In the rows, zero is written as 128.
One turn moves every row onto another: examples first, then more rows asked:
Z_12: [155 132 163 139 138 123 134 146 109 158 121 133 148 126 121 140 122 129
 104  65 144 117 131 126 134 122 141 112 126 165 140 122 138 122 124 139
 130]
Z_142: [127 131 121 145 145  89 139 154 127 147 107 146 145 101 103 120 131 148
 127 132 145 134 140 132 129 133 147 125 108 133 158 130 128 126 121 160
  67]
Z_681: [123 142 127 145 147 111 121 139 109 125 130 164 130 119 104 125 129 119
 110  96 154 130 135 111 147 146 143 124 146 169 131 129 129 110 156 143
  62]
Z_460: [128 139  78 135 130 111 135 145 109 161 121 151 134 116 125 124 132 135
 116  95 166 122 137 134 144 122 150 159 132 133 141 136 118 126 130 153
 132]
Z_179: [130 129 108 131 115 124 139 132 113 166 134 125 131 126 121 129 147 145
 115 106 137 114 162 138 119 133 138 152 128 125 158 108 111 132 107 155
 119]
Z_848: [133 130 130 166 105 131 127 153 127 167 168 151 128 124 147 130 133 127
 120 114 135 114 102 141 165 118 140 137 141 144 121 124 121 127 127 136
  91]
Z_874: [146 127 146 156 120 117 135 153 120 156 174 154 135 112 118 124 138 139
 115 132 104 125 135 131 160 132 136 144 138 128 140 136 121 132 121 158
 108]
Z_964: [145 130 167 153 122 120 136 149 121 163 126 131 133 101 120 140 124 134
 119  69 149 112 132 127 119 126 128 116 135 167 147 155 139 127 121 153
 134]
Z_630: [126 149 110 130 129 106 130 139 150 139 118 157 121  89 121 114 100 126
 117 108 162 134 124 122 139 118 162 119 134 163 155 123 125 124 143 165
  74]
Z_569: [121 132 137 168 111 132 145 137 117 150 148 166 133 122 138 122 115 133
 100 117 135 128 123 124 169  99 154 137 138 130 141 136 114 133 130 170
 115]
Z_750: [109 128 165 170 137 120 139 140  97 156 114 146 134 108  97 129 132 140
 116 114 160 114 143 130 131 139 156 125 137 159 148 107 122 119 125 157
  63]
Z_129: [131 138  95 127 114 126 121 140 139 190 150 136 120  96 136 122 124 118
 114  89 145 110 147 148 127 135 145 156 147 146 146 120 128 130 128 150
 116]
Z_821: [152 134 144 153 135 116 128 148 105 152 131 132 147 114 129 135 130 116
 120  58 140 126 137 137 131 123 116 107 124 159 142 151 141 127 141 146
 124]
Z_689: [138 142 117 140 121 112 134 142 151 159 131 118 133 104 132 124 134 136
 118 108 134 111 138 136 115 127 156 109 129 152 144 111 122 130 127 154
  41]
Z_497: [123 140 138 174 133 115 120 148 119 157 134 138 116  91 113 120 127 124
 107  90 128 112 156 122 119 135 152 116 163 157 137 146 123 135 145 164
  53]

Z_964 -> Z_821
Z_129 -> Z_460
Now find these:
Z_142 -> Z_689
Z_750 -> Z_497
Z_848 -> Z_569

One turn moves every row onto another: examples first, then more rows asked:
Z_418: [117 142 124 137 141 140 102 107 125 139 108 104 146 141 104 120 143 143
 110 109 130 108 126 133 118]
Z_240: [159 139 129 129 151 148 137 132 124 133  93 145 131 115 106 126 114 148
 123 127 117 118 141 121 135]
Z_304: [115 133 116 111 157 159 141 142 153 120 100 143 115 125 108 117 135 121
 138 129 113 120 123 135 111]
Z_780: [126 131 124 122 158 159 133 140 145 121  92 141 137 130 131 133 101 117
 129 137 113 121 124 131 119]
Z_149: [122 135 133 147 145 140 102 104 150 130  99 120 150 145 120 141 118 153
 117 124 133 106 124 131 127]
Z_901: [121  93 119 145 105 130 130 137 147 124 134 145 114 127 126 134 144 120
 146 107 133 119 126 167 126]
Z_421: [133 141 105 123 153 163 139 137 129 137  98 145 126 111 101 122 131 143
 133 125 120 109 126 124 127]
Z_71: [121  99 120 144 107 119 135 132 120 134 135 147 122 122 130 140 131  97
 146 110 128 139 129 140 133]
Z_41: [148 144 118 132 161 152 142 124 126 118 104 136 144 119 116 131 108 138
 137 135 126 122 127 109 131]
Z_530: [115 110 147 137 159 137 119 101 143 121 114 125 155 154 114 117 115 145
 138 134 132 121 133 131 118]
Z_751: [103 121 137 115 161 143 132 122 148 109 115 130 129 147 108 102 143 117
 140 130 120 124 125 128 103]
Z_447: [116  99 122 146 102 117 127 125 133 136 134 134 118 128 126 143 136 106
 140 104 131 143 132 158 128]
Z_919: [133 117 114 143 110 117 144 130 120 123 139 138 116 116 124 145 139 100
 148 105 131 146 128 133 132]
Z_512: [131 125 110 150 101 115 133 129 134 127 132 140 110 116 124 157 143 111
 138 101 134 136 123 136 138]
Z_70: [145 115 106 144 108 133 142 136 111 125 141 125 123 110 129 131 138 108
 138  98 133 132 130 153 126]
Z_617: [138 151 108 132 147 152 125 113 116 141 107 116 138 116  94 120 138 155
 124 112 130 113 130 126 126]
Z_892: [141 132 136 118 153 151 138 144 153 120  88 148 116 126 115 127 115 129
 125 132 106 125 137 138 122]
Z_268: [124 113 164 133 152 123 113 112 144 114 108 133 142 157 116 112 127 132
 120 128 122 117 136 124 119]
Z_369: [100 119 141 130 148 133 106 111 135 124 113 121 147 156 111 106 144 126
 123 120 128 107 123 124 113]
Z_649: [126 110 117 157 101 112 127 120 131 135 135 147 118 122 118 152 142 124
 144 104 141 129 125 134 143]
Z_475: [159 151 135 138 146 137 122 110 122 130 103 112 138 126 104 127 125 156
 112 113 125 125 143 129 129]
Z_740: [135 114 120 157 106 114 128 123 127 113 146 139 127 130 128 134 155 120
 141 102 145 112 119 128 135]
Z_74: [146 162 119 141 152 144 126 107 142 119 104 109 141 126 111 142 120 154
 123 119 131 126 127 127 124]
Z_370: [118 124 139 120 162 148 133 118 154 113 108 115 137 144 122 122 111 125
 136 133 117 139 135 149 104]
Z_21: [136 136 151 141 140 127 100 108 137 128  99 113 142 150 115 127 127 145
 100 112 122 114 135 133 124]
Z_102: [123 101 123 152 103 110 131 112 130 133 142 134 120 126 113 143 143 125
 148 102 140 142 133 149 134]
Z_178: [133  92 114 141 110 136 143 139 119 131 138 146 123 116 126 125 135 117
 151 108 131 124 132 157 130]
Z_738: [131 120 154 118 161 135 138 126 156 105 105 133 122 144 112 113 125 124
 133 134 112 137 141 137 111]
Z_146: [127 106 123 152 108 117 132 121 146 110 145 133 115 132 122 134 157 126
 148 103 145 124 123 152 126]
Z_592: [141 125 110 152 101 124 126 137 118 122 136 130 126 120 137 140 145 107
 126  95 135 115 118 139 133]

Z_919 -> Z_512
Z_738 -> Z_892
Now find these:
Z_901 -> Z_178
Z_369 -> Z_751
Z_74 -> Z_149

